rotation ticks, each row followed by its count of ticks
The counts run from 0 to 205.
[101 112 133 110 118 112 148  93 184 117  90  96 134 129 148 139 121 158
 189  96 144  79 147 143 121 120  98 127 111 124 149 153 130 122 112 126
  77 112 168 110 101 130] : 130
[143 127 157 183  95  86 150 127 169 121 125  95 170  85 104 147 108 159
 118 122 142 126  99 131 139 122 120 149 109 134 137 180 147 100  88 123
  92 160 103 146 130 100] : 20
[108 111 104 143 161 142 157 125  78  83 112  71 101 124 161  80 179 115
 133 123 170 110 134 166 151 129 152  87 118 109 165 142  94 134  98 156
 129 103 138 139 134 123] : 172
[161 106 162 123 125 166 151 150 138  98 147 108 140  71 104 155 176 165
 159 139 145 139 123 130 153 127 112 101 131 130 142 121 128 180 106 187
  94 116 127 122 118 143] : 105
[140 176 116 152  99 168 126 134 141 104  97 113 153  89 159 103 129 130
  92  83 140 104 164  81  81 122 132 143 159 108 141 144 132 118 117 133
  73 158  89 164 135 136] : 28
[132 155 105 110 139 125 142  84 137 114  88  79 124 136 149 180 128 120
 123  87 142  69 193 132 108 120 125 119 142  87 130 140 153 115 118 107
  80 104 153 112 112 101] : 134
[128 122 129  92 108 128 162 147 139 124 158 117 179 120 145 163 163 131
 122 109 119 124 164  56  89 148 147  81 167 109 183 157 105 111 125 125
 158  91 152 101 119 126] : 203
[ 95 102 116 166 135 125 170  90 136  94  79  79 170 119 169 147 134 127
 134 156 154 116 130 149 163 100 142 103 170 114 121 162 125 117  96 130
 132 154 128 171 162 102] : 13
[ 98 127  95 112 105 136 173 155 144 150 139 122 146 117 194 152 145 139
 146  48 126 159 149  80 106 128 145 125 151 108 157 155 104  97 100 150
 121 133 135 135 139 150] : 197
[155 113 118 181 143 102 159 115  73  86 133  75 136 114 157 136 101 121
 144 150 151 147 172  92 142 130 143 152 154 110 121 125 131 127  82 156
 118 139  89 147 168 110] : 183
[124 134 156 105  91 118 151 151 165 127 151 104 198 124 139 167 170 148
 136 138 116 113 139  65 104 124 131  82 162 124 181 146 109 117 133 124
 128  87 158  98 129 121] : 204
[107 107 124 147 132  84 114 130 159 104 158 139 136 187 184 130 173 155
 115 120  85 143 114 142 122 104 135 126 130 151 107 138 128 100  64 161
 109  84 101 144 139 115] : 76
[129 120 109 182 160  92 168 103 114 111  89 119 151  99 130 131 123 115
 108 113 130 132 129 133 159 130 134 163 118  99 100 172 160 107  60 159
 109 145  97 167 122  88] : 16
[116 163 118 143 127 193 147 120 144 132 113  75 161 118 102 172 180 195
 152 116 119  91 124 128 124 136 175 120 100 161 126 129 122 136  90 128
 124 160 122 139 137 108] : 94
[122 109 120 171 137 109 159 107  85  98 153  44 114 122 167 137 121 115
 115 165 151 148 146 139 156 118 156  78 137  96 140 142 130 126  92 149
 144 132 131 139 152  92] : 178
[126 144 140 150 158 134 120 115  85  89 120  65 118 132 126  87 207 121
 144 144 145  72 119 119 144 118 133 141 100  93 143  93 117 142 106 154
  88  83 127 132 103 111] : 170
[138 127 125 122 139 182 164 144 119 134 149  80 120  60 106 167 166 165
 128 108 132 136 147 120 105 162 181  61 118 113 135 145 139 142  92 127
 150 136 119 124 133 104] : 98
[120 105 110 178 162 101 161 124  67 116 143  73 100 126 156 106 140 114
 103 156 133 138 152 145 153 129 159 102 123  92 143 142 149 121  64 162
 139 114 131 134 141 100] : 177
[162 118 126 119 130 110 120  82 133  81 139 108 163 176 166 176 153 148
 150 114 106 164 146  99 125 110 147 123 136 100 114 117 109 105 116 137
 136  94 102 154 154  79] : 79
[126 128 122 132 119 132 151 135 153 116 115 108 153 135 147  95 145 166
 189 121 116 122 131 133  84 156 131 101 100 195 141 158 135  97 102 138
 184 104 110 172 161  92] : 87
[121 105 143 182 118  82 150 134 122 108 149  46 147 125 139 136 128 155
 144 179 140 139 114 138 174  97 126 129 117 124 133 138 138 131  66 164
 101 125 136 118 150 109] : 180
[ 93 135 102 141 140 116 152 111 144 119  72 121 124 141 152 118 135 136
 127  88 147  37 183 138  99 133 129 130 139 137 118 157 152 120  83 126
  90 128 139 117 122 148] : 132
[125 175 135 140 140 163 140 118 134 145 100  84 145 126 126 124 165 162
 192 113  98  92 131 117 107 143 133 158  87 129 115 110 153 109  90 155
 144 111 106 166 122  94] : 90
[112 135 134 121 137 118 105 128 148  82 150 112 106 149 151 143 164 152
  75 121 128 108 110 152 115  87 121 171 143 157 150 125 121 119  81 157
  46  87 105 124 122 111] : 70
[115 103 135 209 132  67 147 138 105 117 139  88 143 126 150 117 122 150
 131 161 129 131 123 124 164 114 130 155 115 133 110 144 154 127  48 168
 108 128 116 129 145 125] : 181
[135  60 117 122 153  86 180  67 126 125 144 146 137 100 149 106 119 127
 146  84 142 140 188 101 101 162 132 126 106 127 157 149 129 109 132 136
 111 134 121 148 101 115] : 122
[ 99 115 132 143 163 105 161 105 113 118  87  93 131 101 154 107 149 104
 149 145 118 128 129 155 170 123 123 118 132  74 113 161 153 114  70 170
 134  97 121 177 122  83] : 11
[146 132 126 122 143 178 170  60 105 146 121 106 137 126 159 148 120 114
 129 147 207 124 126 113 122 132 157 144 104 123 117  94 127 120 107 135
 101 140 150 116 104  72] : 54
[130 134 117 104 132 115 167 164 130 132 158 146 150 109 149 143 161 124
 125  71 108 136 168  62  82 163 145 104 142 107 164 164 123 111  99 147
 135  87 126 119 120 124] : 202
[113 144  99 132 127 200 157 119 146 129  97  83 150 112 134 154 169 180
 170 107 140 111 137 138 111 151 171  96 118 152 126 150 116 122 107 136
 164 156 126 150 149 113] : 93
[154 108 116 162 119 124 175 103 125 100 107  79 155  79 143 169  98 129
 118 122 163 157 151 137 128 128 150 112 144 101 136 188 127 101 103 124
 129 158  98 166 154  83] : 18
[121 178 132 155 126 156 131  98 151 125 101  76 169 137 123 124 160 183
 180 139 100  83 135  99  79 143 142 146 106 164 116 107 152 119 100 121
 141 127 108 161 139  78] : 89
[126 112 120 156 149 153 141 146 119  91 138 160 142  81 118 107 165 153
 108 140 145 122 159 127 131 137 128 109 160 168 152 126 133 191  95 188
  97 142 101 152 131 155] : 107
[143 138 124 127 125 165 138 146 108 130 137 114 163 125 206 138 114 135
 130 133 162 148 131 128  90 145 134  88 131 130 126  96 140  91 155 132
 134 124  97 192  81  86] : 153
[ 62 115 134 148 145 100 146  95 133  91  96  90 153 125 128 112 166 117
 103 195 144  72 144 140 140 115 134  96 172 146 162 154 131 130 100 128
 128 117 122 157 141 100] : 8
[ 96  93 140 143 148 138 135 156 106  87 133  72 122 117 164  65 181 138
 169 135 169  92 113 124 109 149 139  68 105 142 160 153  86 122 107 124
 133 107 124 123 120 144] : 167
[179 123  97 136 145 138 169 122 111 104 126 169 168 137 164  98 158  96
 125 119 157 153 163  78 109 155 124  75 114 111 149 146 115 149 123 164
 136 100 157 110 129 119] : 42
[129 125 155 160 152 141 138 181 128 122 152 119 129  69  94 125 179 182
 136 124 118 111 114 110 117 152 135  92 123 139 107 144 161 169  47 157
 108 121 110 113 113 141] : 101
[122 153 121 171 106 150 138 165 153 110  95 138 154  88 167  84 133 149
 114  80 139 102 135  94  90 120 114 137 149 131 129 160 125 120  97 149
  83 155  89 156 139 156] : 27
[174 141 168 146  94 145 146 125 169 108 106  69 161  68 150 134  94 148
 154 109 149 136 127 101 110 122 116 136 136  78 139 152 125 103 122 115
 100 137  92 156 144  96] : 24
[191 139 115 158 148 122 146 132 115 115 123 179 174 148 148 101 173 101
 120 110 131 138 138  73 122 152 123  99 101  96 124 132 127 144 101 187
 103  88 155 107 106 121] : 41
[143 117 166 130 144 130 117 137  94 111 154  71 123 125 126  95 185 137
 149 117 152 102 106 109 106 152 139 103  71  85 153 122 109 106 138 125
 110  82 125 117  76  91] : 165
[ 87 152 124 161  84 138 139 148 160 150 140  86 156 114 185 120 115 169
 131 109 126 115 159  84  88 110 145 149 162 154 164 119 132 102  96 133
 105 153 108 159 154 131] : 193
[111 131 121 182 140  91 149  91 145 113  95 103 172 118 120 155 136 132
 121 134 129 120 107 135 173 107 131 170 126 105 103 156 152 115  74 160
  86 153 110 162 128  84] : 15
[101  64 128 152 129 113 161  62 154 126 150 138 179 127 170 125 130 170
 138 132 150 149 168 106 139 125 146 103 141 149 142 120 113 139 138 137
  96 184 132 150 123 142] : 118
[136 124 125 141 149 165 141 126 111  93 144 143 149  81 120 115 159 141
  89 157 145 122 183 109 122 130 135 119 173 143 155  99 136 180 116 178
  89 138 105 172 121 128] : 108
[127  74 157 120 113  84 151  63 177 114 139  92 164 114 125 131 115 170
 143 118 152 109 169 108 112 133 120 116 114 153 182 151 115 103 150 102
  92 138 145 120 108  99] : 124
